One turn moves every row onto another: examples first, then more rows asked
gad: 3.94,-1.06,3.92,2.43,-0.79,-2.14,-1.74,-0.44,-3.06,0.04,0.64,0.39,2.27,3.59,-1.12
tabo: 3.48,0.24,1.24,3.08,-1.70,-3.14,-2.06,-1.46,-3.33,0.39,-0.48,2.01,1.46,4.79,0.39
pini: -1.49,0.05,-2.10,-0.15,-0.97,-1.55,-0.99,-1.90,1.16,1.68,1.25,0.72,-1.04,-4.20,0.65
zisap: 2.79,-2.36,1.62,1.74,-0.70,-4.06,-1.54,-1.43,-4.40,0.55,0.62,3.08,1.89,4.74,-0.75
Geg: 3.66,-2.22,4.02,1.95,-0.42,-2.57,-1.64,-0.45,-3.61,0.12,0.94,0.93,2.27,3.51,-1.70
dakig: 0.61,1.17,-1.74,-0.89,-0.63,-3.08,-0.26,-1.72,0.25,2.55,1.03,0.77,-2.22,-5.03,-0.61
Bomi: 3.90,-0.38,4.10,3.53,-1.44,-1.91,-3.09,-0.78,-3.19,0.14,-1.25,0.79,0.48,3.50,-0.85
Sapob: -1.98,-2.10,-1.72,-1.17,-0.17,-2.36,-0.98,-1.94,0.22,1.93,1.78,1.81,-0.94,-4.43,-0.31
keli: 3.38,-2.17,4.11,2.11,0.22,-2.92,-3.82,-1.77,-4.86,1.75,0.05,2.90,0.98,3.38,-0.68
gaka: 3.12,-3.17,4.46,2.36,-0.39,-3.01,-2.83,-1.06,-4.45,0.43,-0.38,2.20,0.54,3.24,-2.29
fik: 0.00,-0.58,-1.52,-1.51,-0.09,-3.72,-0.17,-1.88,-0.32,2.63,1.59,1.61,-2.06,-5.23,-1.42
mig: 4.07,0.02,3.82,3.00,-0.36,-2.13,-3.86,-1.46,-3.93,1.47,-0.29,1.62,1.11,3.50,0.37
Guzan: 2.85,-0.83,1.77,3.46,-1.77,-3.73,-3.00,-1.85,-4.22,0.67,-1.34,3.24,-0.10,4.67,-0.29
bibe: -0.04,0.01,-1.20,-0.48,-0.78,-3.58,-1.47,-2.30,-0.57,2.76,-0.23,2.12,-4.03,-5.17,-1.18
buro: -0.80,0.62,-0.96,2.07,-0.78,-2.24,-2.01,-1.80,0.70,1.22,0.48,0.17,-3.12,-5.24,-0.06
Rofez: 3.24,-3.07,4.39,1.95,-0.31,-2.92,-2.09,-0.70,-4.16,0.35,0.43,1.80,1.58,3.34,-2.16
pezol: 3.20,-2.45,4.55,3.08,-1.02,-2.77,-3.30,-1.18,-4.20,0.40,-1.26,2.22,-0.30,3.39,-1.92
peta: 3.44,-1.15,4.40,3.52,-1.49,-2.34,-3.41,-1.10,-3.66,0.27,-1.43,1.44,-0.23,3.40,-1.36
gadom: 0.07,0.97,-1.26,-0.17,-0.92,-3.28,-1.36,-2.11,-0.10,2.64,-0.22,1.51,-3.67,-5.06,-0.77
Kabi: -1.68,-2.76,-0.28,0.60,0.23,-3.42,-1.79,-2.14,-0.61,1.51,1.33,1.82,-2.99,-5.66,-1.65
foz: 3.15,0.05,1.47,3.44,-1.98,-3.42,-2.75,-1.68,-3.74,0.54,-1.23,2.48,0.41,4.72,0.20
guk: 4.02,-0.31,3.81,3.16,-1.26,-1.87,-2.27,-0.57,-3.02,0.06,-0.33,0.27,1.52,3.55,-0.84
Rudo: 3.50,-0.32,1.23,2.43,-1.29,-3.40,-1.49,-1.08,-3.51,0.41,0.50,1.74,2.26,4.85,0.23
sul: -1.47,0.39,-1.96,0.20,-1.34,-1.48,-1.71,-1.94,1.12,1.84,0.31,0.94,-2.07,-4.32,0.89
Lim: -0.39,0.66,-1.16,1.27,-0.52,-2.04,-1.30,-1.50,0.94,0.94,1.42,-0.39,-1.91,-5.14,0.03
Mup: -1.57,-1.08,-1.96,-0.88,-0.56,-1.88,-0.68,-1.86,0.76,1.75,1.83,1.07,-0.57,-4.26,0.22
Livo: -2.11,-1.13,-1.44,0.24,-1.28,-2.14,-2.46,-2.58,0.08,2.01,-0.48,2.42,-3.33,-4.52,0.08
falup: -0.25,-0.71,-1.08,-0.88,-0.44,-3.86,-1.26,-2.25,-0.86,2.81,0.24,2.43,-3.62,-5.27,-1.56
Kunom: 3.15,-1.42,1.29,1.84,-0.89,-3.79,-1.29,-1.28,-3.88,0.42,0.95,2.36,2.53,4.82,-0.40
Vapav: 4.23,0.00,3.77,2.63,-0.17,-2.09,-3.39,-1.30,-3.76,1.35,0.33,1.27,1.99,3.61,0.49
veg: 2.46,-2.74,1.92,2.20,-0.98,-4.29,-2.15,-1.72,-4.77,0.79,0.03,3.70,0.96,4.47,-1.03
Gegot: -1.32,-2.77,-0.61,0.06,0.55,-3.30,-0.92,-1.81,-0.34,1.39,2.31,1.30,-1.78,-5.50,-1.51
Kimep: -1.23,-0.44,-0.53,1.94,-0.57,-2.58,-2.59,-2.14,0.04,1.43,-0.05,1.06,-3.92,-5.41,-0.61
vavuv: -0.26,-1.12,-1.26,-1.36,-0.13,-3.82,-0.67,-2.15,-0.71,2.76,1.10,2.13,-2.84,-5.31,-1.72
lukon: -0.88,-1.65,-1.01,0.06,0.51,-2.74,-0.43,-1.49,0.21,1.20,2.80,0.41,-0.90,-5.39,-1.00
tunus: -2.27,-2.71,-1.33,-0.94,-0.36,-2.53,-1.39,-2.39,-0.13,2.11,1.02,2.66,-1.84,-4.53,-0.59
sos: 0.41,0.12,-1.61,-1.43,-0.25,-3.35,-0.13,-1.65,0.03,2.51,1.68,0.97,-1.84,-5.11,-0.94
Gozip: -1.58,-1.85,-0.34,1.39,-0.24,-3.05,-2.47,-2.28,-0.41,1.37,0.27,1.85,-3.94,-5.49,-1.17
pifed: 0.50,1.35,-1.47,-0.35,-0.95,-2.98,-1.01,-1.91,0.17,2.40,0.38,0.97,-2.88,-5.14,-0.59
ver: 3.85,-0.55,3.99,3.09,-0.44,-2.37,-4.18,-1.71,-4.26,1.60,-0.74,2.21,0.42,3.37,0.19
Tos: 3.88,-1.68,3.80,1.67,0.50,-2.61,-2.93,-1.30,-4.30,1.47,1.14,2.01,2.44,3.53,-0.20
zirav: -0.61,-0.33,-1.25,0.69,0.07,-2.43,-0.66,-1.37,0.81,1.03,2.32,-0.27,-0.99,-5.27,-0.36
depug: 3.49,-2.33,4.06,1.75,0.54,-2.98,-3.46,-1.58,-4.72,1.50,0.78,2.58,1.78,3.48,-0.64
nizub: -1.79,-0.08,-1.60,0.71,-1.44,-1.68,-2.20,-2.29,0.60,1.99,-0.46,1.70,-2.94,-4.45,0.55
pozav: 2.56,-2.05,2.03,2.82,-1.35,-4.10,-2.88,-1.90,-4.73,0.80,-0.91,3.81,-0.01,4.47,-0.80
Vuguv: -2.35,-2.23,-1.30,-0.31,-0.75,-2.48,-2.11,-2.58,-0.20,2.10,0.14,2.68,-2.82,-4.66,-0.54
ripi: 4.09,-0.83,3.68,2.02,0.10,-2.29,-2.95,-1.09,-3.93,1.36,0.99,1.48,2.55,3.66,0.23
finu: 3.52,-1.49,4.20,2.80,-0.11,-2.73,-4.18,-1.82,-4.69,1.62,-0.60,2.74,0.45,3.31,-0.29

Gegot moves to Lim
Sapob moves to sul
bibe moves to fik
And these:
peta moves to Rofez
Tos moves to mig
Guzan moves to zisap

